Here are some points, each followed by its number:
array([21, -10, -29, 24, 11, 35, -59, -19, -17, 9, -4, -20, 21, 55,
       -20, -24, 10, 26, -15, -1, 25, -19, 2, 13, 4, 71, -2]) 0
array([-3, 4, 11, 47, -26, -41, -11, 50, 15, 21, -42, 25, -15, 35,
       -59, -43, 47, 23, -60, 41, 25, 21, 77, 13, -65, 72, 10]) 1
array([39, -30, 10, -32, -11, 25, -2, -13, 23, 73, 8, 21, -36, 25,
       -47, -11, -9, -15, 35, -31, -1, -19, -41, 18, -34, -43, 8]) 2
array([-36, 37, -23, -34, 17, -22, 9, 2, 11, 19, 37, 5, 23, -16,
       41, -21, -22, -53, -22, 18, -15, -16, -4, -31, 22, -55, -16]) 3
array([17, -20, 11, -69, -44, -10, -21, -41, 20, 115, 69, 31, -54, 24,
       -93, -1, 0, -18, 9, -32, -11, 20, -83, 41, -35, -13, -49]) 4
array([25, -10, 53, 56, 52, 11, -22, -9, 19, -22, 55, 15, 82, 26,
       34, -7, -8, -7, -20, -44, -46, 62, 98, 22, 29, -20, -42]) 5
array([0, 36, -27, 3, 4, -9, 17, 11, -16, -54, -11, 36, -26, -30,
       -5, -20, 9, -39, 28, -7, -3, 0, 32, 32, 60, -24, 36]) 6
array([-1, -5, 19, 19, 37, -19, 10, 3, 13, -28, -47, -17, -47, 30,
       -26, 5, 56, -4, -2, 29, -44, 9, 127, 16, -32, 32, 16]) 7
array([60, -16, 31, 85, 48, 38, -18, 47, 42, -18, 32, 42, 40, -22,
       44, -11, -1, -1, -43, 8, -8, -13, 50, 42, 44, -2, -26]) 8
array([-20, -4, 0, 30, -16, 3, -20, 16, 63, -2, 11, 28, 0, 25,
       -53, 9, 31, 31, -11, -15, 22, 46, 54, -10, -37, 37, 19]) 9
array([-17, 50, 3, 35, 17, -18, 5, 18, -21, -57, -39, -5, 48, -9,
       -11, -20, -16, 53, -36, 30, 0, 15, -8, -15, -31, -7, 45]) 10
array([2, 49, -9, 18, 36, 15, 22, 5, 6, -9, -11, 43, 26, -13,
       -21, 9, -41, 63, 27, -49, 4, 45, 0, -20, -46, -22, 25]) 11
array([-21, 28, -8, 3, 5, 20, 12, 33, 30, -36, -39, 5, 37, 24,
       13, -12, -61, 31, 17, 2, -6, -8, -36, -38, -14, 21, 11]) 12
array([-5, 5, -20, -28, -6, -28, -9, -1, 0, 25, 39, -23, 9, 22,
       -20, 29, -32, 7, -13, -33, 0, 10, 16, -10, 16, -16, 44]) 13
array([33, 6, -30, -2, -2, -8, 6, -30, 12, -15, -14, -10, 18, 1,
       20, -8, -17, 10, 18, -17, 1, -44, -2, -8, -5, 5, 13]) 14
array([9, 3, -32, -2, 7, 7, -3, -10, 8, -9, -16, -18, 7, 18,
       21, 12, -3, 35, 16, 3, 9, -39, 7, -11, 4, 32, 13]) 15
array([21, 11, 33, 39, 10, 27, 17, -8, 28, 1, -71, -25, -52, 47,
       -95, 22, 38, -4, 51, -16, -44, 35, 34, -66, 55, 7, 77]) 16
array([-1, 78, 18, -2, -6, -15, 1, 0, 19, 11, 20, 3, 56, -11,
       -2, -5, -21, 5, -39, -1, -27, 17, 26, -30, 1, -93, -7]) 17
array([-8, 25, -52, 2, 21, 7, 22, -10, -20, -27, -2, -17, -46, -23,
       -28, 6, -27, 32, -23, -11, 1, -4, -20, -38, -16, -8, -12]) 18
array([12, -12, 5, -4, 1, -6, -14, 24, 28, 0, -25, -3, 12, 2,
       5, -9, 32, 8, -19, -16, 29, -2, 31, 8, -40, 56, 32]) 19
array([11, -15, -6, 12, 24, 6, -33, -11, 9, 26, -23, -8, 9, 53,
       9, 5, 13, 25, 7, 4, 3, -28, 16, -7, -7, 42, 3]) 20
array([12, -5, -8, -53, -16, 36, 5, 32, 17, -4, 36, -62, -36, -11,
       -38, 54, 13, -52, -37, -53, -8, 40, -9, -4, 45, -23, 35]) 21
array([47, 1, 29, 11, 12, -2, 3, 20, 19, 12, 7, -16, 31, -24,
       7, -20, 4, -45, -18, -10, -7, -11, 40, 10, 66, 16, -2]) 22
array([9, -29, 0, 67, -1, -42, 15, 11, -18, -44, -64, 13, -57, 32,
       -56, -7, 112, 48, -45, 42, -18, 0, 91, 18, -75, 42, 28]) 23
array([5, 31, -36, 4, 45, -14, -23, -13, -13, -38, 11, -16, -26, -18,
       35, 10, -7, -6, 4, 3, 7, -48, 0, -65, 13, 27, 9]) 24
array([29, -20, -7, 44, 56, 36, -5, 5, 14, -32, 8, 30, 31, 2,
       36, 9, 5, 17, -14, -32, -2, 10, 16, 14, 0, -8, 14]) 25
array([-10, -12, -15, 6, 2, -12, -13, -1, -31, -6, -4, -19, -16, 9,
       19, 15, 2, 24, 29, 16, 7, -10, -25, 3, 20, 34, 1]) 26
array([54, 41, -34, -2, 3, -32, 16, -14, 1, -44, -47, -23, 2, -30,
       7, -28, -47, 10, 4, -5, -30, -2, 45, -7, 18, 8, 51]) 27
array([-17, 94, 26, 29, 59, 17, -5, 15, 26, 30, -27, -30, 60, -2,
       10, 13, -12, 33, -40, -59, -16, 48, 17, -50, 0, -55, 12]) 28
array([-9, -7, -23, 26, -46, 13, 29, 7, -32, 11, 25, -29, 29, 27,
       -33, -8, -29, 67, 4, 7, 0, -10, -25, 16, 4, 2, 33]) 29
array([17, -64, -4, 2, 60, -5, -4, -45, -13, -20, 68, -56, 8, 78,
       56, 32, 29, -67, -28, 11, -25, -29, 19, 8, -29, -3, -42]) 30
array([-51, -17, 13, -25, -31, 71, 10, -44, 56, 4, 32, 36,
       -70, -27, -8, 3, 0, -44, -16, 84, -33, -59, -24, 7,
       -30, -106, -84]) 31
array([-21, 80, 14, 60, 40, 8, 27, 24, 55, -28, -39, -12, 57, 4,
       3, 12, -22, 54, -61, -67, -28, 89, -12, -45, -12, -84, 15]) 32
array([31, 1, 17, 14, 1, 19, 7, 21, 30, 18, -2, -8, 9, -20,
       8, 6, 21, -18, 8, -3, -3, -11, 46, 5, 62, 30, 10]) 33
array([0, 1, -31, -1, -35, -29, 10, -16, -20, -37, -23, 27, -11, -12,
       8, -1, 11, -11, 33, 14, 43, -4, 13, 22, 2, -1, 6]) 34
array([25, 47, -9, 16, -40, 36, -36, 22, 8, 32, -61, -27, 13, 9,
       -5, 8, -11, 37, 5, -2, -2, -39, -22, -45, 2, -18, 48]) 35
array([31, 8, -28, 4, 22, -8, -4, 22, 2, 7, -49, 1, -9, 14,
       17, -7, -23, 0, 0, -16, 15, -29, -10, -31, 11, 29, 33]) 36
array([-7, -39, -11, -98, -27, 23, -23, 18, -16, 61, 72, 14, 19, 1,
       -37, 31, 5, -74, -28, -73, 17, 12, 6, 23, -5, -26, 35]) 37
array([6, -5, -15, 35, -28, -9, 2, 36, 17, 27, 17, -16, 14, 15,
       -44, -26, 7, 58, -33, 13, 17, -10, 25, 23, -33, 31, 17]) 38
array([44, 41, -8, -55, -1, -36, -35, -36, -7, 23, 16, 4, 12, -20,
       -20, -32, 20, 15, 41, -20, -38, 26, -70, 33, -14, 18, -29]) 39
array([-49, -75, 30, -70, 55, -11, 1, -55, -49, 97, 76, 37, -6, -3,
       64, 8, -13, -84, 66, 40, -4, -60, 2, 12, -68, -86, -25]) 40
array([-7, -7, -19, -5, 36, -10, 8, 24, -38, -2, 8, 41, -1, -22,
       38, -27, -38, -7, -17, 34, 44, -64, -30, -13, -45, 5, -27]) 41
array([23, -20, -16, 37, 6, 28, -52, 7, -13, 4, -8, 4, 23, 38,
       -20, -38, 14, 35, -34, 4, 14, -13, 3, 43, -13, 66, -2]) 42
array([39, 25, 22, 32, 15, 10, 41, 51, 9, -15, 6, 4, 37, -32,
       13, -15, 10, -15, -50, -25, -16, 7, 43, 12, 76, -22, 14]) 43
array([-17, -42, -17, 8, -21, -15, 56, -44, -94, -49, -8, 27, 4, -12,
       42, -15, -3, 15, 68, -32, 22, -8, -37, 27, -22, -18, -21]) 44
array([28, -4, 23, 11, 6, -13, -30, 24, 4, -16, -35, 7, 43, -11,
       3, -24, 25, 14, -15, -4, 26, 3, 7, 5, -16, 61, 38]) 45
array([-26, 63, 44, 78, 45, -86, -19, 12, 13, -31, -13, 5, 53, 17,
       -53, -3, -23, 11, 20, 48, 4, 53, 17, -31, -39, -33, 9]) 46
array([16, 12, -14, 18, 44, -14, -23, -11, -3, 24, -11, 12, 5, -23,
       39, 4, -23, 9, 30, 12, 2, -14, -2, -1, -1, 28, -8]) 47
array([10, 28, -21, -29, -35, 28, 7, -30, 0, -14, 17, -13, -4, -4,
       13, -7, -8, -37, 34, 28, 6, -59, -18, -2, -19, -68, 20]) 48
array([-10, 19, -16, -10, -24, 63, 18, -33, 30, -11, -1, 5, -76, -42,
       -40, -1, -4, -23, 13, 39, -29, -33, -37, 10, -3, -44, -36]) 49
array([12, -12, -27, -3, 21, 9, -3, -7, -17, -23, -16, -16, -11, -13,
       20, 4, -5, 4, 13, -24, 0, -34, -25, -10, -11, 25, 11]) 50
array([-55, -51, 3, 43, -21, -97, 4, 2, -66, -35, -40, 50, -40, 5,
       51, -3, -16, 72, 81, 62, 68, 16, -65, 29, 1, 45, -17]) 51
array([23, 26, -30, -46, 24, -8, 13, -2, -15, 30, 34, 42, -15, -14,
       1, -22, -11, 39, 4, 11, -16, -19, -41, 46, -27, -14, -39]) 52
array([-56, -85, -1, 17, -36, -41, 18, 0, -100, -45, -5, 42,
       -44, 41, 76, 17, 5, 69, 64, 4, 53, 18, -67, 41,
       7, 50, -19]) 53
array([48, 0, -55, 20, 16, 6, 36, -26, -2, -59, 0, -12, -29, -36,
       11, 5, -27, -23, 10, -15, 11, -36, 12, -34, -15, -8, 2]) 54
array([29, 1, -1, -9, 8, 18, -23, 12, 21, 46, 12, 5, 27, -6,
       -12, -29, -3, -12, 1, -5, 8, -19, 34, 16, 44, 37, -5]) 55
array([2, -3, -23, -29, -23, 31, -8, 5, 6, 48, 30, 15, 34, 19,
       -57, 7, -25, 20, -15, -72, 10, 48, -18, 11, -31, -27, 33]) 56
array([-29, 14, -52, 4, 6, 42, 3, 24, 4, -15, 30, 36, -7, -46,
       12, -35, -48, -17, -13, 23, 38, -28, -56, -32, 10, -4, 4]) 57
array([44, -5, -16, 9, 13, 42, -33, 7, 4, 40, -5, -5, 25, 29,
       -23, -33, 8, 0, -12, -18, 12, -15, 20, 30, 23, 67, 1]) 58
array([-16, 31, 14, 16, 25, 20, -14, 0, 19, 28, -7, -1, 37, -7,
       -2, 8, -20, 35, 22, -13, 12, 15, -2, -26, -3, 9, 27]) 59
array([12, 18, -40, 15, 22, 11, -34, -2, 18, 3, -39, 0, 27, 40,
       37, 20, 11, 43, -3, 0, 29, -27, -8, -37, -13, -6, 18]) 60
array([29, 4, -10, 5, 19, -22, -9, -25, 24, 20, -13, -16, 14, 4,
       22, 16, -36, -6, -1, 7, 1, -26, 22, -25, -9, 15, 9]) 61
array([11, 33, -37, -25, -11, 5, 25, -14, 19, 8, -2, -30, 0, -11,
       -6, -16, -38, -2, 4, -8, -18, -4, 37, -1, 30, 15, 21]) 62
array([75, -7, 23, 12, 32, 8, 9, 53, 12, 15, 11, 6, 34, -65,
       37, -11, 18, -56, -54, -14, -20, -19, 39, 40, 89, -4, -7]) 63
array([-36, 19, 13, 8, 16, -18, 10, -12, -19, -39, -9, 24, -9, -10,
       2, 22, 7, 36, 63, -9, -8, 16, 30, 22, -2, 8, -12]) 64
array([-16, -55, -31, -3, -44, -14, 60, -51, -79, -56, -18, 23, 5, 8,
       48, -5, 2, 23, 62, -25, 35, 0, -43, 47, -11, -16, -9]) 65
array([-16, 50, 24, -16, 41, -2, -78, -82, -6, 110, -13, -13, -33, -11,
       33, 12, 3, 23, 32, 3, -14, 28, -90, -29, -31, 35, -70]) 66
array([9, 34, 11, -6, 7, 23, -20, 39, -8, -13, -26, 29, 41, -20,
       2, -11, -9, 24, 14, -6, 18, -26, -11, -30, 4, 39, 36]) 67
array([-44, -3, 15, -75, -85, -6, 41, 15, 45, -5, 24, -23, -67, 19,
       -82, 21, 18, 16, 6, 9, -23, 94, -34, 31, 7, 8, -17]) 68
array([3, -12, 1, 28, -32, -2, 48, 5, 43, 2, 5, -16, -22, -3,
       -8, 36, -39, 44, 2, 23, -11, 12, 19, 6, 9, 11, -19]) 69
array([1, -3, -15, -2, 19, -13, -7, -1, 2, -12, -16, 6, -7, 6,
       15, 5, 7, -3, 0, 15, 23, -22, 31, -14, -19, 45, -2]) 70
array([-35, 71, 57, 5, -40, 58, -24, 13, 75, 40, -46, -43, 1, -7,
       -19, 45, -35, 43, -15, 47, -10, 11, -35, -93, -1, 26, -18]) 71
array([-16, -14, -9, -42, 39, -22, -7, -49, -14, 28, 33, 4, -17, -17,
       58, -5, -8, -53, 19, 26, 11, -51, -2, -20, -30, -26, -17]) 72
array([-9, 27, 3, -29, 6, -15, 19, -30, 31, -6, -16, -29, -7, -13,
       9, 0, -16, -20, 27, -14, -61, 20, 77, 0, 32, -20, 0]) 73
array([21, 38, 43, 23, 12, -6, 22, 46, 23, 28, 9, -6, 64, -12,
       -11, -24, -3, -10, -42, -5, -27, 16, 51, 5, 73, -22, 20]) 74
array([-11, -11, -7, 7, -1, -10, -32, -34, 14, -23, 1, 3, 5, -9,
       -1, 2, -30, 19, 11, 2, 18, -2, 0, -17, -23, 11, -9]) 75
array([44, -18, 75, 84, 49, 16, -12, 14, 31, -28, 47, 45, 87, -29,
       25, -21, -2, -33, -33, -33, -57, 84, 115, 54, 64, -32, -49]) 76
array([-23, -50, -11, 5, -80, 6, 66, -39, -38, -28, -47, 12, -15, -14,
       39, 41, 13, 59, 60, 3, 18, 4, -63, 29, -15, -7, -17]) 77
array([-3, -13, 18, 29, 24, 10, 8, -13, -45, 27, 13, -10, 5, 2,
       -12, -30, -17, 10, 17, -23, -7, -14, -35, -5, 5, -10, 2]) 78
array([9, 3, -20, 2, 16, -16, -6, -2, -12, 4, -6, -5, -5, -18,
       8, 10, -19, 18, 13, -2, 14, -20, -7, -9, 16, 22, 14]) 79
array([17, -1, 39, 29, -33, -16, -11, 33, 1, 17, -3, -5, 50, -14,
       -19, -33, 20, 24, -26, 13, 13, 6, 13, 20, -36, 34, 17]) 80
array([-31, 14, 9, 20, 41, -19, -3, -12, -18, -41, -9, 10, -16, -11,
       8, 20, 8, 34, 51, -1, -17, 14, 32, 9, 2, 15, -7]) 81
array([-7, -71, 7, -17, 25, 6, 20, 10, 12, 23, 15, -24, -1, 47,
       54, 8, -1, -49, 20, 18, 14, -49, -6, -11, -14, 4, -23]) 82
array([-6, 28, -25, 11, 23, 16, -51, 3, 18, 9, -11, 25, 34, 44,
       30, 3, 1, 51, 1, 7, 21, -33, -8, -30, -30, -25, 7]) 83
array([-2, 0, -1, 8, 12, -14, -9, 32, 24, 5, -13, 5, -2, 18,
       -10, -5, 20, -20, -7, 20, 24, -6, 51, -14, -29, 59, -2]) 84
array([24, 6, 5, 14, 12, -20, -19, 41, -9, 10, -12, -14, 14, -17,
       -7, -23, 21, -4, -41, 24, 10, -8, 21, 14, -2, 31, 27]) 85
array([-15, 0, 1, -9, -13, -7, 12, -15, 25, 18, 1, -26, -7, 10,
       -17, 7, 5, 4, 22, 13, -28, 3, 30, 20, 11, -4, 8]) 86
array([0, 58, -26, -18, -64, 25, 19, -19, 36, -43, -33, -10, 27, -23,
       -27, -15, -49, 21, 9, 27, -25, 39, 1, -5, 20, -25, 23]) 87
array([3, -27, -18, -3, 0, 14, 34, -41, -57, -28, -2, -19, 11, 9,
       25, -4, 3, -42, 34, -14, 7, -34, -3, 10, -20, -40, 20]) 88
array([-10, 4, 17, 29, -18, -16, -3, 23, 23, -13, -37, 20, -36, 26,
       -73, 1, 62, 21, -29, 18, 10, 43, 95, 7, -48, 51, 34]) 89
array([3, -12, -34, 1, -44, -6, 32, -12, -30, -59, -22, 25, -18, -30,
       10, 2, -1, -5, 55, 6, 35, -5, 6, 31, 26, -3, 22]) 90
array([2, -4, -26, 1, -21, -10, -3, -11, -12, -18, -14, 16, -8, -15,
       -2, 6, 2, 3, 42, -4, 8, -9, -2, 5, 22, 6, 24]) 91
array([-1, -3, -11, 31, 8, -43, -25, 31, 7, 0, -32, -2, -1, 36,
       -18, -36, 33, 21, -53, 34, 20, 2, 52, 25, -69, 60, -9]) 92
array([-15, -80, -6, -1, -20, -4, 52, -42, -97, -28, 3, 24, -10, 14,
       61, 7, 7, -17, 52, -25, 31, -14, -34, 58, -14, -35, -12]) 93
array([44, -6, 12, 17, 17, 14, -1, 20, 30, -9, -23, -27, 28, -22,
       48, 6, 26, -7, -8, -3, 9, -21, 40, 2, 54, 42, 16]) 94
array([72, 64, -41, 21, 14, 1, 21, -33, 20, -12, -107, -56,
       -50, 11, -43, -22, -6, 12, 11, -4, -60, -1, 64, -28,
       40, -10, 82]) 95
array([-6, 21, -9, 8, 25, 34, -40, -29, 21, 25, -22, 16, 26, -1,
       2, -7, -30, 49, -3, -41, 12, 5, -41, -22, -38, -11, 1]) 96
array([-4, -26, 13, -1, 43, -43, -18, -6, -86, 23, 49, 43,
       5, -37, 13, -27, 40, 25, 49, 18, 10, -9, -119, 32,
       -33, -31, -54]) 97
array([-11, 43, -4, 21, 28, -29, -61, -21, -11, -19, -6, -50, -10, -6,
       8, 17, -11, -12, 5, 27, -5, 2, -6, -53, 28, 7, 9]) 98
array([24, 7, -15, 2, -4, 27, -26, -11, 19, 18, -43, -20, -9, -24,
       5, 1, -29, 21, 4, -25, 13, -20, -6, -26, 1, 12, 28]) 99
Which three points above are nearest to each new point? Their numbers follow each, nearest first.
array([-12, -22, 9, -118, 30, 9, -27, -28, -10, 124, 93, 59,
       -17, -9, -21, -7, 44, -92, 13, -29, 3, 29, -90, 8,
       -29, -43, -77]) 4 37 2
array([19, -49, 44, -102, -66, 71, 30, 76, 31, -12, 97, -39,
       -37, -1, -83, 59, 29, -127, -127, -111, -31, 127, 41, 50,
       127, -60, 39]) 21 37 68
array([11, 54, 1, -38, -100, 33, 12, 38, 87, 34, -6, -53,
       -17, 19, -127, 35, -15, 13, -18, -10, -73, 80, -23, -15,
       11, 8, 20]) 68 87 21
array([21, -7, 35, 28, 35, 13, -14, 1, -13, -28, 27, 34, 46, -38,
       18, 7, -21, -3, -15, -33, -30, 56, 74, 30, 30, 0, -48]) 5 76 25
array([-2, -37, -22, -38, 32, 13, -24, -14, -24, -4, 37, -4, -27, 2,
       5, 45, 29, -6, -38, -52, -15, 10, -47, 24, -1, -15, -22]) 50 26 79
array([10, -17, -45, -3, 9, 22, 22, -26, -79, -58, 14, -9, 4, -20,
       39, -9, 4, -31, 17, -15, 16, -33, -13, 24, -10, -21, 2]) 88 50 44
array([44, -32, 18, 80, 72, 22, -46, -35, 17, -51, 60, 27, 66, 46,
       50, 1, 13, -5, -33, -32, -40, 48, 76, 31, 14, -24, -34]) 5 25 76
array([-42, 23, 6, -34, -6, 36, -5, -75, 3, 33, 56, 34,
       -56, -13, -1, -26, 0, -83, 16, 50, -14, -53, -28, -17,
       -20, -106, -40]) 31 48 49
array([24, -66, 40, 56, 37, 43, -47, -7, 21, -32, 73, -2, 41, 24,
       29, 8, 30, -32, -63, -39, -36, 40, 64, 63, 55, -13, -36]) 5 76 8
array([101, 8, 73, 31, 9, 23, 36, 66, 50, 41, 25, -3,
       68, -65, 7, -62, 22, -106, -65, -21, -25, -10, 104, 35,
       127, -6, -16]) 63 22 43
array([37, 47, 8, 24, -108, 32, 52, -28, 98, -15, -43, -84,
       13, 24, -84, 14, -67, 10, -3, 24, -52, 24, 14, -53,
       -5, -1, 0]) 87 69 71
array([-62, -38, 27, -34, 39, -32, -38, -64, -23, 76, 80, 56,
       -22, -10, 63, -19, -5, -75, 25, 63, 20, -75, -12, -9,
       -46, -104, -29]) 40 72 3
array([-17, 15, 26, -2, 15, -28, -11, 25, 9, 17, 15, -5, -17, 31,
       -22, -2, 21, -51, -6, 15, 8, -13, 41, -45, 9, 40, -7]) 84 70 85
array([-14, -20, -33, -30, 9, -15, -5, -19, -39, 14, 23, -4, 24, -15,
       53, 2, -34, -48, 33, 22, 28, -33, -18, 7, -30, -29, -4]) 72 88 41
array([-102, 15, 63, 90, -45, -95, -56, -10, -40, -62, -77, -33,
       -32, 31, 9, 33, 28, 75, 15, 108, 30, 64, -74, -78,
       -46, 16, -11]) 51 46 10
array([37, 14, -13, 34, -40, 23, 52, 25, 38, -17, 4, -52, -25, -23,
       -26, 26, -38, 37, -36, 39, -20, -2, -1, -11, 2, 1, 2]) 69 62 18
array([23, 19, 41, 46, -64, -1, -2, 14, -39, 13, 1, -32, 37, -33,
       -71, -41, 1, 32, -51, 19, -26, 5, -9, 6, -20, -1, 20]) 80 38 29
array([40, -63, -14, -82, -3, 20, -20, -6, -7, 54, 127, 25,
       27, 32, -11, 28, 64, -29, -50, -60, -45, 53, -92, 124,
       -15, -15, -127]) 4 37 52
array([11, 8, -16, -6, 15, -20, 19, 1, 12, 5, 12, -21, 9, -37,
       16, -37, -8, -61, -38, -14, -6, -17, 20, -28, 82, -11, 1]) 22 3 43
array([26, 84, -20, 24, -81, 21, -1, -26, 4, -21, -30, -29, -4, -42,
       -66, 21, -26, 33, 15, 16, -63, 4, 11, -21, 27, -39, 15]) 87 62 35
array([-16, -18, -2, -7, -27, 45, -2, 35, 61, -9, 42, 23, -10, -5,
       -37, 42, 23, 4, -10, -42, 43, 46, 17, -4, -14, 23, 37]) 9 19 56
array([-13, -30, 2, -27, 29, 0, 26, -3, 20, -7, -3, -15, -21, 25,
       46, 21, 15, -55, -14, 7, 8, -37, -22, -33, -5, 8, -37]) 82 70 72
array([-12, -40, 27, -15, 25, 11, 1, 28, -52, 29, -13, 2, 47, 90,
       38, -36, -31, -46, 4, -21, -1, -47, -27, -41, -57, -9, 12]) 82 78 88
array([-29, -60, 43, -82, 2, -18, -13, -28, -43, 70, 75, 20, 5, -2,
       38, 5, -13, -69, 38, 32, 1, -45, -22, 27, -80, -67, -32]) 40 72 82
array([-39, -15, 7, -9, 9, -74, -23, -32, -74, -27, 7, 41, 13, -30,
       29, -16, 1, 17, 46, 70, -2, -20, -64, 15, -68, -41, -58]) 97 41 44
array([-2, -20, -25, -14, 27, 1, 19, -22, 15, -3, -1, -7, -15, 23,
       42, 4, 22, -62, 12, 1, 5, -40, 2, -10, 3, -3, -19]) 82 72 70
array([-57, -32, 6, 47, -27, -86, -6, 5, -38, -41, -60, 28, -45, 24,
       51, 9, 3, 88, 68, 86, 54, 7, -46, 12, -5, 73, -9]) 51 53 26
array([-13, 13, -23, -6, 3, -7, 1, -14, 27, 38, 3, -17, 0, 8,
       -24, -7, -5, -5, 9, 9, -4, 13, 16, 4, -14, 24, 10]) 86 62 61
array([-2, 4, 7, 19, 16, -37, -10, 52, 26, 21, -17, -16, -12, 39,
       -30, -18, 35, -34, -44, 24, 23, -17, 48, -17, -31, 53, -9]) 84 92 85
array([-35, -41, -8, 9, -7, -26, 20, 9, -25, 11, 16, 15, -25, 4,
       39, 30, 4, 39, 46, -3, 18, -2, -24, 19, 30, 24, -17]) 26 79 91
array([-23, -25, -26, -66, 27, -2, -14, -23, -28, 47, 51, 19, -2, -20,
       49, 6, -19, -76, 25, 48, -2, -62, -12, -7, -53, -38, -39]) 72 40 3
array([-59, 45, 46, 2, 45, -112, -43, 23, -11, -70, 7, 8,
       37, -19, -13, 6, -29, -38, -34, 82, 13, 20, 44, -19,
       -50, -66, -11]) 46 10 17
array([-4, -3, -21, 30, 17, 22, -20, -29, 28, -23, 9, 22, 13, 2,
       7, 21, -15, 36, 29, -25, 23, -6, -3, -17, -13, 5, 9]) 75 15 59
array([14, 16, -23, -8, -4, 39, -19, -27, 29, 31, 2, 34, 19, 7,
       -29, -7, -32, 46, 20, -53, 12, 34, -65, 7, -47, -17, 3]) 96 56 11
array([-36, 4, -46, -20, -1, 63, 27, 51, -12, -61, 36, 26, 37, -29,
       31, -23, -79, -23, 17, 5, 44, -33, -66, -45, -29, -18, 4]) 57 41 12
array([-40, -32, 31, -18, 5, 4, -15, 17, 19, 33, 54, 30, 3, 57,
       -12, 1, -6, -30, -12, 1, 25, -9, -44, -41, -24, 1, -44]) 82 75 78
array([6, -5, -15, 8, 0, 0, -17, 16, -19, 9, 13, -8, 8, -21,
       6, -15, -27, 28, 13, -1, 2, -32, -11, 9, -2, 21, 10]) 79 50 26
array([-32, -39, -2, 13, -2, -13, 37, 12, -41, 25, 0, 32, -29, -6,
       18, -2, 1, 44, 63, -12, 14, -19, -44, 25, 22, 25, -11]) 26 91 78
array([-26, 26, 29, 11, 50, -22, -8, 5, -11, -10, 1, -9, -5, -2,
       -19, -1, 10, -3, 19, -3, -37, 15, 45, 0, -2, 11, 3]) 81 64 86
array([82, 1, 45, 20, 30, 16, 14, 49, 18, 0, 9, -14, 41, -56,
       27, -14, 14, -72, -43, -17, -6, -26, 63, 32, 112, -4, -2]) 63 22 43
array([-18, 54, 36, 16, 48, 23, -50, -43, 3, 96, -43, -17, -22, -32,
       24, 19, 10, 49, 12, -14, 1, 21, -81, -38, -28, 29, -35]) 66 96 59
array([9, -54, 14, -51, -40, 38, 24, 64, 25, -31, 45, -48,
       -37, -19, -53, 69, -3, -107, -91, -82, 0, 88, -2, 17,
       87, -43, 37]) 21 37 13
array([-38, -89, -13, -127, -82, 17, 62, 45, -23, 17, 92, -8,
       36, 4, -34, 105, 29, -117, -69, -124, -13, 94, -51, 50,
       -32, -118, 56]) 37 21 56
array([3, 20, 5, 61, 26, -38, -50, 36, -13, -49, -21, -43, -33, -40,
       3, 20, 0, -16, -16, 64, -9, -11, 1, -22, 47, 4, 12]) 98 85 24
array([-22, 1, 2, -34, -15, -34, -17, 27, 27, 22, 36, -19, -7, 8,
       -31, 24, 30, -42, -41, -35, 14, 17, 48, -26, -7, -4, 27]) 13 84 86
array([-3, -44, -9, 18, 18, 31, -25, -27, 1, -18, 19, 21, 8, 19,
       17, 14, 0, 10, 0, -14, 15, 10, -21, -10, -24, 18, -13]) 75 50 25
array([-29, -56, 6, -54, 11, -33, -16, -12, -46, 36, 89, 10, 5, 0,
       54, 33, 26, -79, -32, 7, 25, -5, -19, 10, -39, -65, -16]) 72 40 82
array([-8, 17, -2, -49, 13, -18, -3, -22, -1, 40, 38, 47, -10, -8,
       -16, -7, -30, 19, 24, -2, -27, 0, -14, 24, -44, -28, -58]) 52 39 75
array([-3, -9, 12, -71, 12, -30, -2, -54, 5, 53, 60, 9, -42, 15,
       15, -2, 20, -30, 40, -14, -19, -31, -31, 7, -5, -23, -50]) 72 52 2
array([-8, -25, 16, 5, 0, -1, -20, -35, 14, 16, 10, -3, 16, 12,
       -15, 4, -27, -11, 18, -21, 5, -8, 5, -20, -9, 10, 0]) 75 61 79
array([-28, -67, -23, -63, 62, 13, 7, -28, -88, 52, 74, 45, 14, -21,
       84, 17, 12, -41, 29, 7, 3, -68, -49, 8, -72, -83, -18]) 40 72 97
array([-37, -61, 31, -67, -122, -33, 23, -23, 4, 1, 29, 44,
       -81, 54, -59, 21, 69, 44, 10, -38, -2, 84, -63, 44,
       37, 40, -82]) 68 4 77
array([-11, 48, 32, -64, -56, -4, -14, -6, 45, -4, 11, -45, 0, 8,
       -94, 10, 18, -11, -6, 5, -42, 81, -57, 5, -4, -4, -12]) 68 86 39
array([10, 1, 37, 22, -37, 9, -12, 26, 10, 4, -14, -15, 42, -21,
       -21, -35, -12, 18, -7, 8, -4, 4, -3, 4, -24, 46, 21]) 80 45 85
array([-8, 38, -26, -5, 45, -17, -21, -27, -4, -16, 20, -23, -22, -11,
       26, 8, -12, -20, 8, -13, -1, -29, 17, -68, 19, 21, 7]) 24 98 79
array([2, 4, -17, -49, 10, 7, -25, 15, 2, 22, 38, 33, 9, -29,
       -2, -12, -26, -38, -29, 7, 6, -7, 19, 28, 14, 9, -21]) 55 3 79
array([-4, -18, -67, -4, 9, 21, 46, 47, 29, -72, -39, 15, 23, 65,
       63, -20, -43, -51, -30, 7, 20, -46, -68, -63, -22, 27, -24]) 12 36 41
array([20, 17, -19, -10, -9, -1, -1, -10, 14, 5, -15, -19, -5, -4,
       -38, 1, -45, -11, 16, -33, -27, 1, 25, -24, 25, 23, 22]) 62 99 79
array([19, -65, -15, 39, 16, 56, -49, -18, 15, -45, 66, -4, 20, 23,
       30, 21, 31, -1, -39, -39, -7, 4, 10, 47, 26, -11, -22]) 25 8 42
array([0, 15, -25, -13, 17, -15, 13, 8, 10, -2, 13, -3, 8, -38,
       36, -7, -21, -55, -22, 9, -3, -32, 15, -28, 45, 7, -14]) 3 22 79
array([114, -7, 91, 19, 7, 29, 51, 98, 48, 4, 29, -6,
       61, -95, 29, -27, 39, -121, -94, -30, -21, -9, 113, 60,
       127, -25, -6]) 63 43 22
array([-74, -83, 34, -29, -65, -86, 2, 22, -110, -51, 1, 37,
       12, 25, -2, 15, 23, 47, 26, 17, 24, 54, -47, 52,
       -42, -10, 3]) 53 65 51
